In the rows, zero is written as 128.
The rows below fall into families. The same turns and mirrors carry the whole set onto itself and the rows of a family onto each other. For each named row, which other rows are in its family? Write them in the order they are listed.
These 32 rows form 4 families of 8 rows each.
K628: [141 153 129  76 120 104 134 114 118 131 119 118  88 123 148 115 105]
K711: [128 115 138  98 121 140 137 121 103 112  87 123 109 111 110 127 112]
K844: [142 151 109 100 141 132 139 110 118  86 115 115 132 107 152 152  99]
K896: [145 156 113  92 135 122 142 122 110  94 109 119 131  99 137 146 119]
K381: [126 137 120 105 102 147 105  94 109  95  90 101 110 138 150 139 131]
K114: [128 112 151 100 121 157 139 124 108 134  95 122 120 115 122 132 116]
K749: [126 113 149  95 113 150 130 124 103 106  93 124 122 118 121 131 117]
K527: [133 137 139 123 138 124 155 133 123 143 153 121 126 115 133 140 114]
K317: [140 153 136  76 122 116 110 100 109 139 121 122  87 119 138 120 111]
K996: [148 151 105 107 144 127 130 104 114  85 114 124 126 106 144 156 112]
K374: [140 154 130  66 131 110 124 114 117 131 119 121  99 118 139 120 100]
K128: [131 152 101 122 145 112 121 109 121 131 155 109 103 141 172 135 125]
K2: [118 116 142 120 118 129 114 119 108 153 127 117  92 150 141 117 143]
K222: [132 154 115 129 143 114 118 101 124 132 144 110 112 142 178 146 131]
K738: [137 152 104 110 141 131 134 123 117  84 120 122 135 103 146 148 110]
K581: [121 119 124 148 133 149 128 112 104 109 113 108 135 139 137 145 145]
K283: [125 130 113  98 122 136  96  96 103  96  89 112  97 142 158 127 128]
K365: [128 116 151  99 118 148 135 117 113 106 101 121 113 115 108 127 114]
K109: [132 120 139 118 143 126 154 136 127 140 147 130 126 115 134 130 115]
K158: [133 129 131 116 159 111 147 132 117 147 146 133 114 117 141 133 113]
K770: [140 126 143 131 144 115 155 133 124 131 142 120 125 114 132 139 109]
K152: [122 113 146 106 117 132 119 109 107 154 127 111  89 154 146 117 131]
K407: [115 111 140 131 125 137 111 104 116 148 129 115  92 157 154 123 123]
K989: [118 114 121 145 139 156 117 115 106 108 123 113 136 134 143 153 137]
K926: [131 155 101 123 140 101 114 102 117 106 141 111 104 140 169 136 128]
K419: [112 118 149 120 119 125 123 117 113 160 116 107  96 146 145 117 130]
K898: [118 112 121 149 128 154 127 118 106 107 127 112 127 140 153 145 141]
K802: [120 142 110  97 119 139  99  90 103 113  88 111  99 139 157 134 135]
K604: [139 150 129  80 129 105 127 109 123 137 117 125  86 114 152 126  97]
K104: [127 146 110  98 117 137  97  98  96  97  99 103  98 143 159 134 127]
K398: [119 116 116 146 140 143 143 127 116 104 118 110 136 136 153 150 131]
K923: [131 150 100 121 143 112 117 111 112 134 141 110 111 141 183 142 129]

Same family as K711: K996, K222, K581, K770, K419, K802, K604
Same family as K898: K749, K374, K128, K738, K109, K152, K104
Same family as K628: K844, K527, K2, K283, K365, K989, K923

The rows below fall into families. The same turns and mirrors carry the whole set onto itself and the rows of a family onto each other. For each named row, which other rows are in its family? Write them in the order they are listed.
These 40 rows form 5 families of 8 rows each.
K971: [125 141 136 155 143 150 154 150 113 138 145 130 128 127 146]
K914: [146 112 129 127  91 132 126 123 132 135  95 123  99 165 131]
K865: [129 145 126 120 124 161 155 117 137 138 124  94 111 122 131]
K400: [139 149 135 122 113 167 166 127 131 130 143 129 139 127 132]
K28: [124 148 148 149 130 141 146 154 108 139 148 115 118 112 127]
K920: [159 108 121 137 102 142 123 109 127 126 103 142 122 163 135]
K49: [138 155 124 124 120 164 163 147 113 148 126 106 116 108 139]
K834: [134 140 119 104  96 148 135 121 129 127  96 117 104 128 160]
K185: [160 124 119 152 120 158 116 141 104 143 140 113 111 136  96]
K418: [150 119 141  99 105 136 125 112 132 143 107 121 123 106 151]
K288: [148 120 137 136 118 150 108 157  83 135 139 107 110 150 123]
K931: [149 126  99 120 112 163 131 114 116 124 139 103 119 148 133]
K349: [160 126 117 109  91 173 124 136 106 153 147 111 104 149 120]
K646: [148 113 134 124  91 136 136 109 134 143 109 139 118 169 136]
K205: [139 125 149 112 104 160 135 134 142 135  94 139 109 121 161]
K300: [145 112 153 148 118 146 115 146 110 155 113 159 122 158 125]
K596: [139 134 139 160 108 126 119 135 117 127  99 145 109 157 118]
K188: [142 133 146  96  91 140 142 130 136 141 113 129 118 115 159]
K210: [156 121 111 136 120 157 130 121 102 145 136  95 115 145 105]
K774: [137 153 135 119 109 154 166 133 126 149 145 106 122 121 122]
K323: [139 113 147 158 107 124 115 132 124 137 115 150 105 163 137]
K226: [136 119 131 122 102 165 134 108 133 131 106 121 107 174 135]
K343: [136 131 129 117 123 159 159 140 136 135 148  98 116 119 137]
K366: [131 131 155 131 112 126 122 154 121 137 114 140 107 109 164]
K333: [137 130 155 133 113 125 134 131 119 145 112 154 117 101 154]
K532: [136 133 133 115 107 128 148 128 151 131 101 123 114 114 159]
K912: [151 120 124 153 115 136 108 143  96 134 154 119 106 145 115]
K513: [153 121 107 129 105 150 144 137 108 130 143 100 112 169 122]
K487: [136 141 151 146 137 146 133 151 113 154 130 133 127 106 113]
K268: [138 120 160 124 122 147 132 145 122 142  94 145 119 118 164]
K186: [157 122 119 147 124 145 109 150  96 143 148 142 131 132 119]
K708: [139 123 141 135 121 135 106 143 138 142 115 136 102 104 155]
K636: [157 105 118 156 114 140 113 124 117 141 108 154 115 158 137]
K312: [149 113 149 146  95 130 113 126 107 152 106 153 101 148 126]
K232: [141 135 153 140 127 156 144 147 105 143 156 129 125 102 131]
K135: [156 125 130 149 104 151 126 142  82 141 153 136 112 151 112]
K384: [141 136 144 130 113 129 116 158 104 147 101 156 121 112 146]
K835: [141 155 140 134 125 156 151 159 101 133 125 119 126 103 128]
K539: [161 121 110 122  96 147 129 121 111 144 150 105 117 152 115]
K891: [144 132 120 132  94 136 143 106 120 155  95 135 115 161 125]

Same family as K865: K834, K931, K300, K226, K487, K186, K384
Same family as K596: K971, K400, K418, K288, K349, K708, K891
Same family as K920: K49, K185, K205, K210, K268, K636, K835
Same family as K343: K914, K333, K532, K513, K312, K232, K135

